a = [ -2  32 -16  24 -15   1  23]
What is the entry just left of -15?
Answer: 24
The first entry from the right is 23
What is the entry just right of the centre entry?
Answer: -15

data =
array([[-10, -13,  12, -20, -11,   7,  -7, -29,   1, -11,  10],
       [ 13,  -4,  -9,  12,   1,  16,  14, -19,  23,  -5,  19],
       [  5,   3, -13, -29, -16,   9,   2, -12,  13, -16,  11],
       [ 13,  -4,  -1,  17,  12,  17,  11, -15,  20,  17,  14],
       [ -8, -14,  10,  14,  -5,   1, -25,  -8,  -2, -12, -27],
       [-16,   6,  -4,   1,  30, -19,  22,   4,  -6,  -5,   2],
       [  4,  -7,  28, -19,   4,   5, -17,  -4,   7,  -5, -22]])
Counting starts at 1.
Find the entry in the bottom-right corner.
-22
The entry in row 1 and column 1: -10
The entry in row 3 and column 2: 3
The entry at row 2, column 1 is 13
The top-right entry: 10
Find the bottom-left entry.
4
The entry in row 1 and column 3 is 12
Find the bottom entry of the column that holds the largest entry.
4
Find the entry just left of the largest entry.
1
Find the entry in row 3 and column 1.
5
Find the entry directly above the largest entry.
-5
The entry just right of the largest entry -> -19
The top entry of the column that holds the largest entry -> -11
The entry just right of -1: 17
Find the entry directly below -27.
2
Find the entry just left of 23.
-19
The entry just left of 9: -16
Find the entry at row 2, column 2.
-4
Find the entry just right of -2.
-12

Read these off the grid that follows. Indices start at 1.
1) Report the entry directly below 1.
2) Report the entry at row 1, column 2.
3) Report the top-left entry.
4) Report the top entry of the column that holds the largest entry.
5) Report the bottom-left entry.
6) Report the entry at row 2, column 1.
7) Report the entry at the centre.
8) Report the entry directly above the centre entry.
[[ -9 -18 -24  -9  -2 -18  -7  29   7]
 [ -1  -5   3  -3  -1  -2 -12   3  15]
 [ -3   2  -4   4   4  -6  -5 -10  -1]
 [-12 -21 -15  -5   0 -22 -10  32   1]
 [ -1  -9  -9  -5   2  -2 -11  -5   3]]
1) 3
2) -18
3) -9
4) 29
5) -1
6) -1
7) 4
8) -1

[[  7  13  -2  -8  -6 -23   0  -5  13  11 -16  -6  38]
 [ 15 -18  10  -7  28   4   8  17 -14   5  25  -8  10]
 [ -2  10  17   5  15  22  -7   1 -24 -29   6  12   9]
 [ -8  -2  23   2  -6   3 -22  11  29  13  20  -8   2]
 [ -5  11  25 -11 -18 -11   0 -18   9  28  10   5  12]
 [-13 -12 -10  16 -12  19   9 -19  13  19  -1  17 -17]
 [ -6 -28  24  -4 -24   9   9  -1   1  26  -6   8   5]
 [  0  16  26  -7   3 -18   6 -23  -4 -15  13  -2  23]]
Indices start at 1.
The bottom-right entry is 23
Give the entry at row 3, column 3.
Answer: 17
Give the top-left entry.
Answer: 7
The entry at row 3, column 1: -2
Give the entry in row 1 and column 2.
Answer: 13
The entry directly below -14: -24
Give the top-right entry.
Answer: 38
The entry directly below the smallest entry: 13
Give the entry just left of the largest entry.
Answer: -6
The entry at row 2, column 2 is -18
The entry just right of the smallest entry is 6
The minimum is -29
Give the entry directly above the smallest entry.
Answer: 5
Give the entry in row 2 and column 1.
Answer: 15
The entry in the bottom-left corner is 0
The entry directly below the largest entry is 10

Questions about the row below.
1) Give the entry just right of 0.09.
2) Give the entry just right of the centre entry.
3) Give the entry just right of -0.01.
4) Give the entry just left of -0.12.
[-0.21, 0.03, 0.21, 0.07, 0.15, -0.01, -0.06, 0.01, 0.07, 0.09, 0.15, 0.21, -0.11, -0.12, 0.01]
1) 0.15
2) 0.07
3) -0.06
4) -0.11

A =
array([[4, 3, 4, 5, 8, 4, 5, 8, 8, 4, 8, 3, 8],
       [4, 6, 3, 7, 3, 4, 6, 8, 5, 4, 5, 5, 5],
       [3, 3, 7, 6, 7, 5, 3, 7, 4, 5, 6, 5, 4],
       [5, 5, 4, 5, 7, 8, 5, 5, 4, 6, 5, 7, 4],
       [7, 5, 3, 5, 6, 4, 6, 3, 4, 4, 8, 5, 4],
       [5, 5, 3, 3, 4, 3, 7, 6, 5, 6, 6, 6, 6],
       [5, 1, 5, 7, 7, 3, 6, 4, 7, 3, 6, 3, 7],
       [7, 6, 5, 3, 4, 6, 5, 3, 6, 5, 5, 4, 5],
       [6, 4, 5, 4, 7, 4, 5, 5, 4, 8, 8, 8, 2],
       [6, 6, 7, 6, 4, 4, 3, 3, 6, 4, 5, 3, 5],
       [8, 6, 4, 6, 4, 3, 6, 4, 5, 6, 6, 8, 4],
       [4, 6, 4, 2, 5, 4, 8, 6, 5, 3, 5, 3, 7]])
Read off the first entry in reading order.
4
The entry in the bottom-left corner: 4
The third entry on the main diagonal -> 7
The entry directly above the smallest entry -> 5
Read off the bottom-right entry.
7
Read off the bottom entry of the column that holds the smallest entry.
6
The 1st entry on the diagonal from the top-right corner: 8
The 5th entry from the end, reading row by row is 5
Read off the entry directly below the smallest entry.
6
Read off the third entry, reading row by row.
4
The entry just left of the smallest entry is 5
The smallest entry in the last row -> 2
Read off the entry just right of the smallest entry.
5
The 2nd entry on the main diagonal -> 6
The fourth entry in reading order -> 5
The last entry in the row that holds the smallest entry: 7
Read off the second entry on the diagonal from the top-right corner.
5
Read off the second entry in reading order.
3
The smallest entry in the first column: 3
Read off the largest entry in the last row.
8
